Some points, one per row:
array([-40, 26, 11, 1, 44, 1, -7, 17])
array([-2, -11, 2, -10, -10, 6, -9, -17])
array([13, -20, 32, 26, -48, 39, -2, 26])
array([-67, -24, -2, -38, -48, -18, 29, 58])
array([-14, -23, -5, 2, -25, 3, 30, 9])
array([28, 25, 10, 14, -23, -21, -62, 25])
array([6, -19, 21, 19, -35, 23, 3, 15])
array([-46, 18, -25, -16, -9, -35, 16, 57])
array([-15, -40, 19, 8, -25, 19, -22, 36])
array([14, 17, 16, 11, 28, -5, -22, 8])
array([-16, -11, -14, -32, 55, -14, 11, 6])
array([-4, -22, 10, 7, -23, 13, 6, 1])
array([13, 15, 2, 13, 0, -11, -10, 9])
array([5, 0, 6, 5, -3, 4, 9, 6])
array([-16, 27, -8, 11, -19, -22, -10, 17])
array([45, -10, -15, -25, -43, 15, -96, -31])
array([1, -59, -29, -15, -115, 6, -18, -16])
array([23, 15, 2, 2, 1, -1, 7, 1])
array([-17, 6, -9, -8, -3, -14, 3, 23])
Here are 10 more points, each followed by its number:
array([22, 8, -4, -1, 31, 6, 34, 11]) 0
array([-11, -7, 9, -1, 0, 8, 18, 16]) 1
array([14, 17, 0, 3, 59, 9, 42, 6]) 2
array([16, 13, 2, 25, 24, -6, 8, 15]) 3
array([11, 7, -16, -5, -6, 1, -12, -31]) 4
array([19, -9, -12, -7, -8, -13, 31, -7]) 5
array([9, -72, 7, 19, -72, 25, -21, 38]) 6
array([9, -18, 3, -4, -2, 6, 6, -12]) 7
array([-6, -35, 8, -5, -32, 8, 5, 28]) 8
array([0, 19, -4, -13, 48, 2, 14, -32]) 9
Which of these numbered points is nearest to each point below by angle, seen from the average point of the first points? Its number follows each.
array([-11, 0, -20, -10, -18, -12, 54, -5]) > 5
array([-1, 2, -1, -3, 7, -5, -13, 3]) > 9
array([-26, 6, 5, -3, 5, 0, 75, 29]) > 1
array([19, 24, -18, 12, 10, -5, 25, -6]) > 0
array([-31, -29, 1, 15, 53, 44, 67, -4]) > 1
array([-66, 22, 4, -19, 50, -43, 81, 62]) > 1
array([16, 16, 5, 28, 24, -2, 2, 20]) > 3
array([-15, -3, -29, -13, -26, -20, 72, -1]) > 5
array([-40, -1, -18, -35, -39, -24, 35, -9]) > 5
array([-7, -15, 1, 11, 10, 21, 23, 6]) > 1
array([40, 15, 0, 7, -16, -15, -42, -26]) > 4
array([56, -81, -1, 18, -101, 14, 1, -13]) > 6
array([-3, -26, 7, 6, -22, 11, -19, 29]) > 6
array([-30, -22, -11, 1, 19, 15, 38, -17]) > 1
array([-68, -14, -13, -43, 35, -10, 74, -15]) > 1
Here are 10 other points, each followed by its number:
array([59, -39, -18, 2, -83, 16, -83, -14]) 0
array([-9, -3, -1, -5, 13, 4, 10, -7]) 1
array([21, 5, 22, 6, 44, 25, 24, -10]) 2
array([21, 12, 9, 20, 7, -11, -9, -13]) 3
array([50, 34, 18, 21, -3, -10, -57, 10]) 4
array([9, 3, -11, 13, 9, 22, 16, -19]) 5
array([-20, 5, 1, -10, 25, 11, 1, -56]) 6
array([0, -9, 3, -1, -7, 4, 0, -4]) 7
array([16, -2, -8, -10, -10, 5, -29, -9]) 8
array([-1, 15, 37, 11, 18, 36, 21, -13]) 9
Which of these numbered points is nearest to each point below by angle, seen from the average point of the first points? Its number follows each.
array([18, 30, 25, -1, 9, -25, -80, 18]) > 4
array([-7, -39, 1, -15, -66, 6, -20, 7]) > 0
array([-18, -5, -27, -27, -25, -6, -31, -12]) > 8
array([7, -2, -10, 5, 2, 8, 7, -13]) > 5
array([22, 11, -3, 9, 11, -3, -15, -9]) > 3
array([11, -21, 3, -11, -47, -4, -12, 3]) > 0
array([95, 86, 37, 27, 10, -28, -122, -54]) > 4
array([16, 5, 14, 9, 35, 20, 18, -2]) > 2
array([17, -1, -5, 29, 35, 20, 22, -35]) > 5
array([21, 7, -23, -15, 9, -37, -43, -5]) > 8
array([-14, -30, -17, -8, -46, 11, -14, 19]) > 0
array([20, 5, 0, 8, -11, -6, -3, -2]) > 3
array([-1, -25, 3, -5, -15, 10, 6, -16]) > 7
array([24, 3, 20, 1, 65, 32, 44, -17]) > 2
array([31, -21, -7, -2, -18, 11, -33, -10]) > 8
